Each row has a name. Each question is about the rows just above it.

Columns, left to right: rebik Loz Fid Lepes
R: [105 122  87 158]
J: [110 129  73 160]
A: [113 132 137  93]
G: [120 125  61 163]
T: [113 117 137  92]
P: [121 116  82  90]
W: [121 116  82 147]
M: [161 132 197  78]
D: [117 127 151 116]
U: [119 118  68 163]
[ 87  73 137] is in which column, read top down?	Fid
How many times does U hold [117]?	0
Which column holds [129 132 125 117 116 116 132 127 118] top down?	Loz
How many times does T hold [92]?	1
Which column holds this, read top down? [158 160  93 163  92  90 147  78]	Lepes

Columns, left to right: bar rimub Dopi Vazan rika Dod
duda: [119 113 146 172  88 117]
noli: [ 87  87  93 102  87 212]
far: [ 94  70 204 218  86  65]
Count of [93] in noli:	1
Which column holds this, read top down? [ 93 204]	Dopi
How many times does noli hold [86]?	0

Columns, left to right: Fub sazu Tof Ros
Rizet: [110 124 105 135]
Fube: [111 119  41 169]
padel: [151 130 179  98]
zafeb: [134 133  73 162]
dedez: [145 127  78 150]
Times [145] occurs in dedez:	1
Which column holds this, read top down? [73 78]	Tof

Columns, left to right: gelu togag lofuf dite Megut Loka Zuzal Suza niker
ladu: [ 62 191 149  95 189 190  98  63 142]
setol: [211  89 152 182  78  83 219 187 182]
memi: [113  98  38  80 182  80  80 135  80]
Which column holds this, read top down? [ 62 211]	gelu
[89 98] is in which column, read top down?	togag
How many times does memi hold [80]?	4
Which column holds [191  89] top down?	togag

Columns, left to right: Lef gafi Pumok bogar sur nusi kipet sisur
refis: [184 176 176 140 176 140 139  85]
tafa: [105 122 122 186 105 190 122 105]
lene: [ 71  64 106 177  79 102  79 153]
Which column holds [140 190] top down?	nusi
Times [105] occurs in tafa:	3
Count of [177] in lene:	1
Times [139] occurs in refis:	1
Count of [122] in tafa:	3
Times [176] occurs in refis:	3

Columns, left to right: Duk Rona Liga gav Guz
vuzo: [ 84  69  82 157 182]
kep: [ 84  69  82 157 165]
vov: [122 122 109 121 122]
[ 84 122] is in which column, read top down?	Duk
Times [123] occurs in vov:	0

Columns, left to right: dopop faku nava ser Zabuv Bozum lal retuz mano Kir
budo: [161 133 103 110 139 110 110 121 110 127]
vasat: [116  89 122 113 113 105 128 113 143  90]
pugo: [116  89 119 113 113 105 128 113 143  90]
zite: [153  80 157  93 136 141 123 115 135 126]
kip: [128 140 140 115 142 128 135 115 115 121]
Mir: [127 129 124 127 153 113 136 120 159 166]
Count of [144] in pugo:	0
Count of [127] in Mir:	2
Which column holds [122 119 157 140] top down?	nava
How many times does budo hold [109]?	0
Count of [140] in kip:	2

Columns, left to right: ranef lopuf Fudi detaf maz ramul rusa kan
Moku: [ 55 182 177 126  69  52  62 122]
nuvo: [ 71 181 101 101 108 131 126 101]
Vap: [ 76  72 137 182 170 126  72  89]
Which column holds [181  72] top down?	lopuf
Count of [127] in Vap:	0
[101 182] is in which column, read top down?	detaf
[ 69 108] is in which column, read top down?	maz
Which column holds [101  89] top down?	kan
Times [101] occurs in nuvo:	3

Columns, left to right: suko nam gaba dumed gede lusiv bip lilo
Zafus: [109 151 131  94 138 104 102 151]
gok: [121 134 102 157 135 168 122 155]
durem: [129 167 159 135 139 122 122 102]
temi: [109 126 113 152 119 164 115  76]
vosu: [130 133 120 145 107 118 131 158]
Rogas: [120 107 111  61 101  97 140 112]
Digi: [ 98 124 114 170 125 141 127 122]
zudop: [120 107 111  61 101  97 140 106]
tob: [136 112 132 112 164 138 112 138]
dif: [ 92  86 136 129 141 138 138 104]
Times [135] occurs in durem:	1
How many times does tob hold [112]?	3

Columns, left to right: Rok govof mized Runo nesa Kazis mego Futo
tinu: [ 91 100 156 144 153  80 111 111]
vopib: [ 86 123 134 102 140 124 132 116]
Bote: [132 128  64 124 117  80 154 116]
tazu: [135  69 126 192 123 112 109 138]
Sepip: [107 163 114  59 136 127 155 127]
valuz: [ 91 100 156 144 153 126 111 111]
dadip: [131 151 117  88 116 126 140 141]
Which column holds [126 114] top down?	mized
Which column holds [111 132 154 109] top down?	mego
Which column holds [91 86] top down?	Rok
Which column holds [128  69 163 100 151] top down?	govof
Which column holds [132 135] top down?	Rok

Columns, left to right: mez zego mitap Gik mezug big bino
risos: [144 136  82  73 210  97  58]
zeseg: [ 90 115 153  69 103 173 180]
vop: [114 134 154  61 135 164 178]
Doku: [113 147 136  96 119 121 144]
Lopi: [ 77 102 115 115 123  77 115]
mep: [114 147  79 191 157  62  63]
Count of [78] in Lopi:	0
Count of [115] in Lopi:	3

Columns, left to right: mebug Rela gisog saf pevur
diber: [109 142 107 145 149]
kugi: [133  96  69  96 133]
pud: [ 93  95  71 117 150]
tal: [104 116  59  80 157]
Rinu: [113 128 101 113 147]
Lunul: [146 175 107 153 138]
gunan: [177 137 140 144  87]
lesel: [ 93 114  71  85 163]
godo: [109 142 107 126 155]
pazu: [142 213  98 177 160]
Which column holds [114 142 213] top down?	Rela
Which column holds [133 150 157 147 138  87 163] top down?	pevur
Times [96] occurs in kugi:	2
[126 177] is in which column, read top down?	saf
[163 155 160] is in which column, read top down?	pevur

Columns, left to right: Gul vud Fod Daz
Git: [102 109 117 113]
lir: [120 143  96 142]
Savuv: [116 116 125 116]
rige: [157 136 177 177]
Fana: [176 147 149 162]
Kof: [208 130 129  97]
Which column holds this, read top down? [113 142 116 177]	Daz
Times [177] occurs in rige:	2
[ 96 125] is in which column, read top down?	Fod
Times [115] occurs in Savuv:	0
Which column holds [102 120 116 157 176] top down?	Gul
Which column holds [177 149 129] top down?	Fod
Which column holds [113 142] top down?	Daz

Columns, left to right: pezo Veloz Liv kerib sedur visuk Toru bagi vimi buk
Nak: [ 36  96  71  51  91 181  86 126 125 101]
pasaz: [208 175 221 132 210  91  72 156 137 141]
Bubot: [ 86 124  96 160  42 138 198 114 143 124]
pima: [100 138  77 157 147  49 114 135 164  75]
guto: [100 116 112  98 121 175  98 109 131 110]
Times [175] occurs in pasaz:	1
[143 164 131] is in which column, read top down?	vimi

Columns, left to right: Kipu sufip farun Sim madu sesu lela zenud tuv pudin
loti: [138 141 146 123 122 159 157 138 127 167]
Rone: [145  98 147 132  97 205 148 145 141 137]
gatuk: [149 149  97 134 168 128 168 168 168  97]
Count of [98] in Rone:	1
How many times does gatuk hold [97]?	2
Times [169] occurs in gatuk:	0
[122  97] is in which column, read top down?	madu
Which column holds this, read top down? [159 205]	sesu

